One turn or mirror swaps these rows in pairs. Which row does each one swap with?
The rows were stretched afterwards, more along some directions than others.
Sifo: [ 0.18 -2.72 -0.13  0.76  2.13 -0.28  0.66 -4.60  3.95  4.19  2.55 -0.83
  1.62  2.25  0.51  1.03]
Bof: [ 0.92 -1.28  0.22  0.67  2.96  2.10 -2.61  0.82 -1.73 -0.42 -1.12 -1.73
 -1.04 -1.83 -1.47  2.47]
gorep: [ 1.50 -0.94  0.78 -0.18  1.39  0.28  0.62  1.67  0.60 -0.81 -0.53 -0.09
  0.39 -1.18  1.35  0.16]
nozu: [-0.30  0.59  1.76  0.46 -1.61  1.75  0.87  0.25 -2.30  2.02 -0.59 -1.55
  1.04 -2.40 -2.68  0.85]
dep: [-1.29 -2.25 -0.76  0.93  3.08 -1.31 -0.73 -3.27  3.70  2.08  4.39 -1.13
  0.59  0.73 -0.18  3.08]
sarum: [-0.70  0.68  0.03 -0.80  0.85 -2.27  3.14 -1.57  0.80  5.59  0.41 -3.18
 -2.00 -1.27  0.44 -0.56]
lasiv: [-0.79  2.22  1.16 -0.37 -1.17 -0.15 -1.63  0.28 -3.03 -1.76 -0.35  0.05
 -0.69 -0.35 -3.16 -0.95]
bipas: [-0.31  0.50  1.66 -1.85  1.69 -1.46  1.92 -1.13  1.72  4.59  1.23 -1.63
 -0.83 -1.29  1.49 -1.58]
sisin: [ 1.40 -3.89  1.10  2.32  1.25 -0.05  1.50 -2.62  2.05  1.35 -1.27 -2.91
  0.25 -2.91  3.55  0.06]
meve: [-1.66  0.69 -0.78 -2.10 -0.18 -1.78  2.78 -0.49  1.56  4.50  2.28 -2.01
 -0.39  0.03 -1.19 -0.86]
vabu: [-0.20 -2.86  1.19  0.55  1.28  0.97 -1.64 -2.32  1.23  1.77  1.40 -1.22
  1.65  1.07 -1.28 -0.97]
rute: [ 0.40 -3.75 -0.70  0.92  4.51  0.48 -2.36 -1.66  1.80  0.67  2.16 -1.13
  0.32  0.04 -0.19  3.32]
sepu: [ 0.86 -2.60  0.95 -0.72  0.80 -0.66  1.36 -1.92  5.30  2.95  4.32 -0.16
  3.25  1.18  2.84  1.99]
bita: [ 0.20 -3.31  0.21  1.20  1.81 -0.14  1.40 -5.42  3.99  4.32  1.96 -1.36
  1.85  0.92  0.84  1.35]
nofur: [-0.35  0.84  0.95 -1.18  0.79 -1.78  2.66 -1.82  1.44  6.06  1.21 -2.94
 -1.25 -1.25  0.21 -0.94]
foz: [ 0.06 -3.24  0.53  3.00 -0.39  1.15 -0.84 -1.32  1.97  0.71  1.39 -1.09
  1.86 -2.25  1.07  4.16]
dorud: [-1.46  0.54  1.34 -0.66 -0.41 -0.20  3.73 -0.28  3.09  5.78  2.42 -3.14
 -0.02 -2.76  3.08  0.17]
darol: [ 0.97 -0.38  0.51  0.16  1.23  1.07  1.72  0.97 -0.61  0.49 -2.31 -0.71
 -0.74 -1.66 -0.31 -1.01]
loga: [-1.43  0.30 -0.54 -2.37  3.71 -4.09  0.34 -0.27 -0.01  0.69  1.96 -0.24
 -2.81 -1.23  0.61  0.94]
reles: [ 1.97 -3.90  1.02  3.80 -0.02  2.62 -2.39 -2.20  0.04 -2.10 -0.85  0.05
  2.72 -0.52 -0.45  3.04]
Fekis: [ 1.39 -1.67  2.28  2.02 -0.22  0.48 -1.02 -3.84  1.23 -0.41  3.51  2.76
  4.56  2.58 -2.69  0.33]
romo: [-0.87  0.27 -0.08 -2.21  3.52 -3.73  0.06 -0.29 -0.33  0.29  2.33 -0.41
 -2.04 -1.11  0.70  1.14]
dume: [-1.29 -4.62  0.84  2.31  0.46 -0.95  2.11 -4.49  4.35  5.19  4.53  0.11
  3.15  1.88 -1.65  0.41]
melu: [-0.42 -1.32  0.45 -1.57  1.59  0.19 -2.06  1.09 -0.66 -0.75  1.64  2.50
  1.80  2.78 -3.80 -1.18]
teb: [ 0.08 -1.12  0.07  0.84  0.80 -1.58  0.38 -1.96  0.81  2.82  2.65  1.36
  0.86  2.12  0.44 -0.04]
losi: [ 0.39 -4.38  0.45  2.04  2.49  0.60  1.15 -4.36  3.14  4.15  0.42 -1.70
  1.26  0.31 -0.68  0.44]
Viza: [-0.89 -1.49  0.77  1.26 -0.92 -1.85  2.86 -1.79  1.24  3.72  2.86  1.05
  1.11  0.09 -0.14 -0.79]
Vuk: [ 0.63 -1.31  2.05 -1.40  1.52  0.51 -1.77  0.15  0.18  0.04  2.45  3.48
  2.85  3.69 -3.66 -1.57]
dek: [-0.86  2.46  0.85 -0.04 -0.93 -0.66 -1.31 -0.16 -3.24 -1.39 -0.22 -0.01
 -0.78 -0.09 -3.23 -1.08]
lofa: [ 1.88 -3.66  0.99  3.54 -0.17  2.54 -2.07 -2.16  0.57 -2.58 -1.21  0.16
  2.26 -0.85  0.00  2.47]
Zoni: [-1.67  0.17 -1.16  2.67  0.56 -0.18  1.61 -2.34 -0.77  3.86 -0.14 -3.20
 -1.50  0.76 -3.12  1.46]
nalar: [ 1.05 -1.38  1.53  1.65  1.45 -0.23 -2.06 -3.40  0.14 -2.55  2.49  3.15
  2.57  2.61 -2.75  0.44]
Lil: [-1.66 -0.62 -0.12 -1.41  1.82 -2.91  1.48  0.03  1.35  3.17  2.35 -2.11
 -1.65 -3.27  2.43  2.59]
nif: [ 0.16 -2.97 -0.75  0.35  4.72  0.19 -1.91 -1.14  2.42  0.96  2.06 -1.24
 -0.46 -0.42  0.58  3.42]
kav: [ 0.32 -0.57  0.40 -0.45  3.07 -2.47 -1.71 -2.15 -1.20 -2.90  1.49  2.50
 -0.35  1.31 -1.64  0.29]
Tegat: [ 0.09  0.01  1.21  0.44  0.28  1.89 -0.76  1.48 -3.13  0.43 -1.57 -1.33
 -0.45 -2.69 -2.43  1.21]
vira: [-1.89 -0.16  0.66  1.89 -0.58  1.44  1.61 -2.09  1.90  4.04  2.76 -1.97
  1.34  0.93 -1.93  1.90]
vudu: [-2.68  2.07  0.33 -0.18 -1.00 -2.03 -0.10 -1.14 -0.34  0.44  2.81 -0.25
 -0.47 -0.37 -2.14  0.94]

bipas is swapped with losi
nofur is swapped with bita
loga is swapped with nif

